Here are some points, each followed by its number:
[-16 -41 -20 -40 -41  12 -38 -36   8   4   4 -20] 0
[ 35  23 -26  37  20  36  40  33  24  35  24  32] 1
[ 37 -23  19  19 -22 -34  19 -40 -28 -32 -21  17] 2
[-27 -17 -19 -23 -25   4 -24   8  25  36  14 -33] 3
[ -8 -10   6   4   7  26   6  -8  21  -4  18 -20] 4
[-22   6  28 -24  22 -19  16  -4   0 -28 -36  15] 5
[ 39  39  34 -19 -31  -2 -21   8  33 -16 -35 -38] 6
[-34  18  -3  10 -28   4 -22   0  10  21  25  35] 7
[  8  -1 -17 -27 -20 -22 -20  11  22 -25 -13 -37] 8
[-30   5   1  11 -18   0 -17   2  13  23  31  36] 9
[  3 -28   5  26   6  11 -13  14  29  37 -10  39] 10
[ 27 -18 -33 -12  -7  -4  14  29  34  31   6  -4] 11
[ 24 -11   4  -4  11   1  27  28  37  41  20  13] 12
[-16  32  20   0  36 -28  22 -34 -29  15  -9 -16] 13
[  9 -22  18  23  14 -33  -9 -39 -36 -16 -32  -1] 14
[-26   0  23   6 -12  19  -5  12  15  34  29  34] 15
[-36 -28 -34 -34 -27 -28 -33 -16   2  11  -8 -16] 16
[ -3 -31 -18   8 -38 -12 -24 -27  -2 -21 -23 -11] 17
[-11 -16 -39  14  -4   6  20 -38 -35   7  26 -32] 18
[-10 -36 -22 -21 -35 -16 -36 -17  12  -5 -27 -32] 19
[-5  7 14 -8  0 16 24 23 39 24 30  2] 20
[-12 -12   2  12  40 -12   4 -30 -22 -23 -19 -22] 21
[ 21   1  -6 -25   9  -4   1  30  36  13  -4 -27] 22
[ 40 -38  15  17 -36 -32   0 -41 -33 -36 -26   1] 23
[ 29 -14 -28  16 -11  20  30  20  -4   4  27 -26] 24
[ -2  38  35  -5  36  -9  28 -23   1  22   3   8] 25
[ 34 -35  33  36 -32 -39 -32  26 -16 -34 -34   9] 26
[-29 -16  16   3  -8 -14  12 -19  11  -2   8 -15] 27
[-24 -24  -8 -18 -34 -17 -36  -4  19  26  10   0] 28
[ 20  22  -4  13  24  -7 -23  24  -4   1 -25 -23] 29
[-40  24  20  -2 -23  27 -16 -24 -30  33  36  27] 30
[-15  29  -8  -7  31 -37   5 -22 -28  12 -12  -7] 31
[-25  14 -36  25  -5  31  24 -20 -12   3  32  22] 32
[ -4  15  27 -36  24   8  31  13  24 -27 -40  28] 33
[ 36 -20  13  36 -40 -40 -40  40 -24 -36 -38  12] 34
New points follow, each followed by the numbers of its three nearest points above, nearest first.
[ -8  25  -2 -39 -14  10 -40 -14  26 -11 -12 -40] 8 6 19
[-32 -20 -21 -17 -29 -25 -30 -16 -24 -14  -3  23] 16 17 28
[-13  -8 -40   9 -16  17  25   5 -13  14 -16 -14] 24 18 32
[-14  36 -37  20  12 -24  38 -40 -39  -6  20 -29] 18 31 13
[ -4 -12   7  21  41  25  10 -11 -15 -19 -17  -8] 21 4 29
[-19  16   9 -32  34 -30  -1 -15   4 -12  -7 -24] 31 5 13
[ 12  41  37 -40  32  35 -26  32  41 -17  12 -41] 22 6 4
[ 19  33 -41  38  16  36  41   3 -26 -10   7  16] 32 1 24
[ 30   2 -31  20   8  24  32  34  31  40   9  12] 1 12 11
[ 36  20  25  33   2 -31  23  41  16 -12 -24  28] 29 26 12
[ 17 -26 -24   0   5  12  15  21  -5 -20  17 -31] 24 4 22
[ 22  20 -28  34  20  40  28  -2 -11   8  40   7] 32 1 24
[  1 -21 -38  -8 -24 -20  -3  15  12   9  13 -13] 11 28 3
[-24  -8  17  12  37 -13  -6 -31  -6 -24 -20 -24] 21 14 27
[ -1   8  32 -29  26  13  34  17   9 -20 -36  41] 33 5 25
[ 23  28 -36  40  19  41  35  -7 -17  16  41  -5] 32 24 1
[-23  16  38 -35  32  14  17 -12  -1 -28 -39   5] 5 33 25
[ -9  24 -29  29  18  39  21   7  -8  20  36  38] 32 1 9
[ 25 -33  21  28   1  16 -32  36  18   8 -29  40] 10 26 29
[  8 -19 -25 -10 -13 -10  -2  19  17  25   1  -6] 11 22 3
[-20   0  30 -36  13 -20   8 -12   4 -29 -41   3] 5 33 27
[-37  -2  36 -15  -6  32 -28 -18 -40  28  40  18] 30 15 9
[  7  27   8  16  28  18 -25  32   6  -3 -28 -25] 29 22 4
